M: rows in several groups, each row roughly a mix of its group's directions:
M (131 x 13):
[10 -30 47 7 -7 14 -40 25 -30 14 -7 -34 -14]
[-38 -2 15 -12 52 -1 2 -1 -30 -1 12 -50 6]
[-28 45 -38 23 -25 2 -12 21 -18 36 -1 -5 23]
[-5 -19 -21 53 21 -27 -1 -25 -21 6 -27 11 -39]
[-7 -10 37 27 1 11 -39 26 -43 13 -11 -39 -2]
[-1 -8 7 21 41 18 -38 -29 45 -4 12 15 30]
[9 36 -31 -9 1 2 27 -6 37 1 21 29 48]
[-32 32 -10 -40 -44 1 3 35 -28 -8 -13 -15 -2]
[-33 53 -28 24 -20 -5 -12 -2 -13 31 8 1 34]
[10 -40 -6 8 53 29 -42 2 27 -10 13 -2 0]
[38 -45 21 16 40 26 -8 -14 38 -6 -4 8 -5]
[16 -52 23 -29 26 0 19 -1 8 -20 3 -5 -48]
[9 49 -28 16 -9 1 -45 25 -11 26 10 -11 31]
[6 30 9 18 -40 -1 -53 -21 -15 4 -11 12 39]
[24 29 -39 -6 3 -11 13 -17 48 -8 2 41 25]
[3 0 -25 -12 32 -27 18 43 18 31 29 -14 -34]
[44 -42 -9 9 26 34 -40 10 21 -3 -7 -5 -18]
[-4 -17 -26 55 3 -18 1 -20 -37 15 -28 7 -31]
[-11 30 -30 -18 -52 -18 39 4 -34 -2 7 10 10]
[-30 37 15 -20 -31 -21 39 20 -36 13 -3 -18 14]
[33 -5 8 22 -50 9 -16 -9 29 18 -25 38 -20]
[-24 50 -26 6 12 -4 -44 21 -14 17 15 1 33]
[4 31 15 -47 -21 20 5 23 31 -8 32 1 38]
[48 -11 -13 0 -45 2 -13 28 36 5 -27 21 -7]
[39 8 14 0 -46 25 -8 15 40 -4 -25 34 -3]
[-6 45 -18 8 2 -20 -29 28 -5 43 18 -5 39]
[-25 48 -34 29 0 -9 -26 25 -19 7 17 -8 33]
[-51 14 -18 4 45 -22 -11 -6 -18 -8 35 -28 6]
[-8 -5 -31 54 11 -35 5 -27 -28 12 -25 9 -23]
[-17 -39 42 5 1 2 -2 11 -26 5 10 -36 -49]
[-3 11 13 16 -31 18 -59 -14 -35 -33 -19 -4 5]
[-14 3 -9 -50 -38 7 30 31 -41 0 -14 -5 14]
[-12 -32 22 14 -7 6 -10 4 -50 9 -17 -45 -35]
[2 37 -37 17 -4 -14 -49 24 -8 -2 28 3 35]
[-6 42 13 -22 -56 5 33 14 -33 6 -16 5 7]
[24 -46 35 -30 24 -5 27 -13 25 -18 -2 0 -32]
[-13 -24 -13 -27 31 -3 41 42 -2 15 27 -34 1]
[-4 47 -49 12 -18 -4 -25 9 12 21 16 16 37]
[45 -12 13 5 -43 23 -12 21 36 12 -26 24 -15]
[-35 -22 38 17 -9 5 -31 25 -47 1 -5 -9 -29]
[-1 32 18 6 -47 3 -23 -51 8 15 -24 14 20]
[27 8 -35 -12 0 12 20 -14 55 -14 10 44 4]
[7 28 15 18 -38 11 -59 -12 -16 -13 -29 9 17]
[-40 7 -2 -24 56 -8 -19 1 -17 -33 2 -32 5]
[-57 13 20 -27 40 0 2 -15 -17 -16 4 -25 24]
[-10 46 -16 6 -28 -13 -47 11 -7 30 8 -1 37]
[3 8 27 -47 -18 24 -13 32 30 -15 33 1 29]
[25 18 21 16 -40 4 -47 -33 -5 0 -20 21 28]
[55 1 -10 -9 -50 24 -4 8 13 -1 -31 28 2]
[-20 35 -34 16 -26 -26 -37 13 -15 23 31 -3 24]
[-55 0 6 -14 43 -16 1 -16 -34 2 12 -32 15]
[19 -7 17 2 -57 5 -29 -39 -11 8 -14 25 31]
[-3 -48 24 -5 8 -11 2 -10 -42 23 -14 -47 -16]
[4 12 19 -55 -10 18 7 20 29 -13 34 -23 33]
[-18 -7 -8 -17 48 -5 50 20 23 2 11 -21 -34]
[-6 12 1 13 -56 20 -31 -32 -33 17 -24 14 14]
[36 -12 -5 20 18 22 -32 -1 51 -14 7 37 15]
[1 11 35 -45 -9 21 -15 32 30 -12 33 -3 30]
[30 -46 33 -12 2 11 38 -16 8 -26 -9 -25 -26]
[-18 57 7 -19 -47 -22 25 -1 -17 -8 -19 4 14]
[28 20 19 27 -25 -3 -55 -32 -7 -16 -12 20 20]
[36 -31 7 18 -45 28 3 13 20 34 -4 11 -30]
[-21 -6 33 18 0 -8 -20 8 -54 12 -19 -43 -24]
[-1 49 -48 15 -17 9 -28 -6 3 -7 22 -10 38]
[17 28 25 -19 -25 39 -16 38 28 0 27 8 28]
[-10 1 22 26 48 2 -50 -34 21 -14 -8 0 -17]
[9 18 29 -53 -22 26 -6 28 23 -7 23 -15 29]
[24 -43 28 -4 18 18 28 -20 -1 -47 -3 -18 -26]
[-17 -28 49 22 23 7 -38 21 -27 2 -8 -6 -30]
[28 -44 35 -31 14 6 14 -24 25 -8 -16 26 -26]
[12 -27 21 20 52 25 -32 12 41 -3 15 6 7]
[-57 -4 9 -7 46 -4 -4 -19 -25 3 18 -36 8]
[-20 -13 -18 61 17 -16 -2 -13 -33 3 -20 8 -35]
[-12 -32 24 11 6 -7 -20 0 -55 18 -29 -38 -13]
[13 9 22 -42 -14 32 -3 29 25 -2 31 -13 43]
[9 -39 22 -5 12 12 48 -13 10 -18 -19 -9 -49]
[-33 -4 -21 -9 40 -19 37 27 15 -4 23 -17 -37]
[-47 -2 -3 -20 52 -11 -15 8 -28 -12 11 -36 10]
[17 39 17 -44 -21 19 2 20 32 3 22 8 38]
[4 -52 -29 18 17 10 -17 -40 34 3 13 -6 -25]
[-6 -20 -42 44 -10 -21 12 -25 -33 4 -26 -2 -31]
[-11 42 -37 -8 -13 4 -24 9 12 18 13 12 57]
[20 40 -31 -26 -16 10 30 -10 39 -2 8 29 28]
[31 28 -29 -30 -11 8 22 -14 48 -4 4 31 25]
[30 14 -42 -29 -16 5 36 -24 25 11 -6 16 37]
[-43 20 -19 -25 -47 -23 21 13 -27 12 6 15 21]
[55 -15 0 10 -39 13 -1 37 18 12 -17 13 -29]
[-35 11 -8 -14 53 -19 -2 -28 -36 -21 7 -17 24]
[-27 41 -18 1 11 -20 -42 13 -20 29 30 -3 31]
[-27 -44 42 -13 1 7 -16 18 -32 -4 9 -35 -23]
[-47 -13 15 -17 58 -8 10 0 -25 -12 17 -25 10]
[-13 -28 -29 45 18 -35 -3 -27 -31 2 -26 -1 -23]
[16 16 -39 1 -14 3 10 -2 25 9 11 51 50]
[-16 -12 -26 53 13 -16 -1 -20 -35 4 -33 14 -32]
[0 -30 47 18 -13 14 -24 26 -26 12 8 -31 -37]
[24 55 -30 22 -16 -2 -35 22 17 16 0 -6 27]
[3 -35 9 10 54 -11 -37 8 46 -8 -3 -9 -1]
[2 41 -43 13 -14 14 -25 7 -8 6 18 -5 54]
[19 22 26 38 -22 -14 -44 -35 -23 0 -3 11 28]
[19 6 22 21 -37 10 -55 -16 -23 -23 -23 13 21]
[-34 -6 -25 -20 52 -17 10 -3 -34 -28 23 -14 15]
[17 41 -33 10 -25 10 -47 24 -9 14 8 -15 32]
[33 -37 0 13 45 45 -26 4 17 -11 18 10 -6]
[-41 15 -14 -26 -15 -59 14 25 -20 -1 -10 1 20]
[-36 12 -14 -9 55 -16 -3 -10 -39 -28 20 -19 7]
[54 -9 -1 22 -42 20 6 1 29 16 -2 36 -6]
[21 34 -31 -8 5 -3 19 -13 54 -14 10 41 14]
[-18 44 -29 0 -26 1 -31 19 -5 35 3 1 43]
[-18 8 20 -4 65 -6 11 -4 -44 -21 12 -23 2]
[-7 -22 -26 22 25 -29 29 -42 -13 11 -25 19 -33]
[19 47 -43 2 -33 6 14 5 21 -3 13 4 42]
[-6 8 -8 -30 -38 13 19 45 -36 9 5 28 31]
[-39 40 3 1 40 -20 8 -7 -36 -16 24 -25 12]
[46 -27 -13 9 -43 20 5 27 31 20 2 28 -2]
[-17 -22 -12 55 19 -31 -14 -14 -34 10 -23 15 -24]
[0 -19 3 -25 53 -4 43 13 26 -10 19 -23 -28]
[14 16 13 32 -28 2 -56 -21 -37 -3 -11 15 23]
[6 19 13 15 -52 6 -34 -36 -3 -8 -21 21 36]
[37 11 17 6 -60 12 13 -16 19 14 -31 26 -7]
[1 -24 1 5 65 -13 -30 -24 33 -23 -6 -7 11]
[42 -27 -2 17 -41 -11 15 18 31 15 -10 38 -18]
[-21 -19 34 8 -12 -13 -37 22 -34 -12 -1 -42 -31]
[1 29 13 33 -37 9 -45 -35 -29 -1 -23 6 6]
[24 30 -29 -29 5 -10 31 -22 50 -6 10 15 24]
[4 -44 29 -27 -7 23 29 -21 15 -24 -32 12 -30]
[24 11 18 11 -52 5 -43 -38 -5 -7 -16 11 25]
[27 -17 -33 30 -2 27 60 -4 9 -9 -12 11 -21]
[23 9 27 -4 -44 12 -45 -38 -8 7 -22 13 23]
[-18 -28 28 17 -5 -5 -43 17 -38 -10 -17 -27 -35]
[-70 24 1 -22 8 3 5 -2 -13 -9 28 3 33]
[17 17 -50 -6 1 3 30 -23 35 -6 -1 46 19]

one row of each group, then the others: which group is each in?
[30 3 -5 6 -66 3 -1 31 30 20 -16 15 -14]  <119>
[-3 -13 -20 50 24 -31 15 -31 -12 13 -17 15 -39]  <85>
[5 -60 37 -29 0 -1 20 -23 5 -28 -4 11 -23]  <11>

[-4 -23 -19 -25 31 5 34 27 9 -14 24 -40 -36]  <11>
[26 -35 8 34 36 5 -24 -12 48 8 11 23 9]  <119>
[9 6 20 -53 -12 19 -10 25 34 -13 28 -1 39]  <85>
[-19 49 -14 -3 -57 -13 25 -1 -29 12 8 8 8]  <119>
[29 27 -32 -18 -16 21 17 -4 46 -7 7 38 23]  <85>
[20 -47 -2 27 41 19 -16 -3 35 11 27 17 11]  <119>
[7 41 -41 26 -19 9 -23 -1 -13 23 11 12 47]  <11>
[23 28 16 19 -43 -10 -60 -18 -1 1 -17 8 7]  <11>
[-6 5 8 35 -31 4 -19 -57 -19 -23 -14 34 4]  <11>
[-10 -29 41 19 -20 14 -21 22 -32 12 0 -12 -49]  <85>
[18 -54 25 -22 8 30 7 -13 -17 -22 -18 1 -40]  <11>
